[[  0.0   2.9   0.8  -2.0 -58.9  10.1]
 [ -1.4   2.8   2.9   0.6   0.0  49.9]
 [  0.5   3.6   2.1   4.4  49.0   6.6]
 [  0.9   0.6  -2.6  -0.9   8.6 -42.8]
 [ -0.2   3.2   2.0   3.1  50.9   7.8]
 [ -0.5  22.9   1.1  -1.3 -42.9  11.1]
 [  0.4   3.9   2.1   3.6  50.1   6.2]
 [ -1.9   3.1   4.4   0.3  -1.1  54.3]]
0.5

[[  0.7  15.2  37.6  16.4 -37.4 -37.7  45.2]
 [ 32.4 -35.1 -16.0 -13.3  -8.6  -1.2  55.9]
 [ 26.7 -43.9 -40.4 -22.6  41.7  14.5 -10.0]
 [  6.8  13.6  15.4   5.5 -16.5 -14.7  37.7]
 [ 19.7 -32.1 -17.7 -18.2   6.1  -0.8  38.1]
 [-24.2  39.9  32.4  21.4 -13.3 -12.6 -15.2]
 [-24.7  18.9   1.9   5.6  16.3  12.2 -56.0]]
26.7

[[  4.8 -15.8 -19.9  -9.1 -32.7 -35.8   5.2 -11.8]
 [ 17.9  -0.5 -38.8  -3.7 -29.5 -34.2 -12.6  -1.5]
 [ 23.6  -5.6 -16.3  30.2  -3.7 -13.3  -4.9  19.9]
 [-17.3  -5.8  -9.9   3.8  -2.2 -37.2 -20.5  -5.0]
 [-14.2 -13.2  -9.9   9.1 -11.3  -6.2 -16.7  -0.2]
 [ -6.9 -15.2   6.7  16.8  28.9  31.6 -15.8 -10.2]
 [-28.2 -24.7 -24.6 -29.1  48.6  24.0  -9.2  -1.2]
 [ 15.7   2.4 -33.7 -28.6  26.3   7.3   5.6  41.3]
 [ 18.7 -22.7  -8.7 -23.0  -6.5  -9.2  -9.2  29.9]
 [-18.6 -34.6 -37.4  -5.0 -10.0 -13.7  -8.7 -10.9]
 [  6.3  22.1  -2.9 -43.0  25.2  -1.8 -44.8   3.9]]
23.6

[[-16.4  18.7  -0.1 -10.0  -0.3   1.4  -2.6   3.0   4.1  -9.8   0.2]
 [ -5.8   2.8  24.8  -0.9  16.0   8.0  11.9  -7.3 -11.2 -10.0  -2.9]
 [ -9.0  -5.9   7.8  44.3  15.4   4.8  31.1  -9.2  -4.2  18.4  -7.6]
 [ -5.9   9.9 -10.1   8.7  21.3 -20.6 -18.1  10.9  -4.4 -10.6  -1.2]
 [  7.2  -0.5  19.0  10.8   5.9  25.4  11.5  18.4  -3.6 -14.9   2.2]
 [-16.5 -16.0  15.9  15.1  -2.1  11.8  49.2 -30.0 -14.4  10.0 -21.1]
 [ -4.7  -2.5   2.2  13.9  -3.4  19.6   5.6  15.0  -1.7   9.0  -3.8]]
-9.0

[[ 12.3   2.5  18.5   9.0  13.4  14.2  30.6  43.2  13.1   9.7  29.2  21.0
   18.9  10.2   8.3   7.9]
 [ 27.2  18.3  15.8  10.6   6.3  23.1  -2.7 -20.3  31.0  12.3  13.2  24.0
   17.5   3.8  18.2   6.6]
 [ 15.5 -13.1  39.6  40.3  23.2  14.6  29.0  45.5  38.4  14.2  29.4  19.6
   39.1  42.5 -12.5  24.1]
 [ 23.9  29.5  10.9  13.1   9.6  19.0  -6.9 -26.4  21.2  18.7   3.1  15.1
    9.9  10.2  24.6  15.0]
 [  7.8  13.7  19.0  17.0  24.3   9.6  40.1  61.5   0.6  20.5  26.5  13.9
   14.9  25.8  14.6  23.6]
 [ 28.2  16.9  16.9  12.2   6.5  23.0  -2.9 -18.5  31.2  12.8  13.4  22.4
   18.2   5.0  15.8   5.6]
 [ 11.3 -13.5  36.5  40.2  23.6  10.8  28.6  48.0  32.1  13.9  25.4  13.8
   35.5  43.7 -14.2  24.6]
 [ 23.5  18.1  10.7   9.6   8.4  28.4   1.3 -21.8  32.4   8.6  12.9  24.2
   20.4  -2.4  25.2   3.9]]
15.5
---
[[ -1.4  48.7  36.7  13.9]
 [ 35.3  38.1  39.9  42.1]
 [ 27.5 -33.1   7.7  25.3]]
42.1

[[-20.6  28.6 -26.4 -46.1  47.9   0.0]
 [-24.8  37.2  21.0 -15.6 -17.8  14.8]
 [-19.4  33.5  -0.9 -48.7  20.9  17.6]]
14.8

[[-47.7  53.7  45.1  39.5]
 [-52.0  36.3  28.7  41.6]
 [ 46.0 -48.4 -29.1  25.1]]
41.6

[[ 45.2  -0.1   5.6   8.7]
 [-39.9  32.4  17.5 -10.7]
 [ 17.0  19.8  -1.4  -7.0]]
-10.7

[[ 29.6 -54.3  38.4  51.5 -31.3]
 [ 15.3  18.6  -5.0  24.2  15.8]
 [ 56.9 -20.7  23.4   1.2 -32.9]]
15.8

[[ 11.1 -46.9   7.0   3.6]
 [-55.7 -55.7 -13.9 -23.9]
 [ 43.7   8.0  19.8 -31.9]]
-23.9
---
Input: [ 46.3 -42.1 -18.8  31.1  60.9]
Output: 60.9, 46.3

Input: [-46.5 -22.4  54.2  52.2 -11.2  60.9]
Output: 60.9, 54.2

Input:
[[ 12.5  26.3 -15.4  49.3  -9.7]
 [ 24.3   8.6 -11.6  22.8 -11.6]]
Output: 49.3, 26.3

Input: [ 28.1  31.8  61.4   6.5 -48.4  40.6]
Output: 61.4, 40.6

Input: [ 28.6 -57.0  19.4  50.4]
Output: 50.4, 28.6

Input:
[[ 4.9 -2.2 14.0  8.0  7.2]
 [ 3.9 -4.1  0.1 -2.5  5.2]
 [18.3 -3.9 43.5  8.0  5.0]]
Output: 43.5, 18.3

Input: [-14.2 -58.8   7.0 -10.4 -49.8  10.7  15.6]
Output: 15.6, 10.7

Input: [ -8.0  11.5  10.8  37.6   2.3 -23.1  45.8]
Output: 45.8, 37.6

Input: [ -7.9 -45.5 -21.4 -33.2  52.7  57.3]
Output: 57.3, 52.7
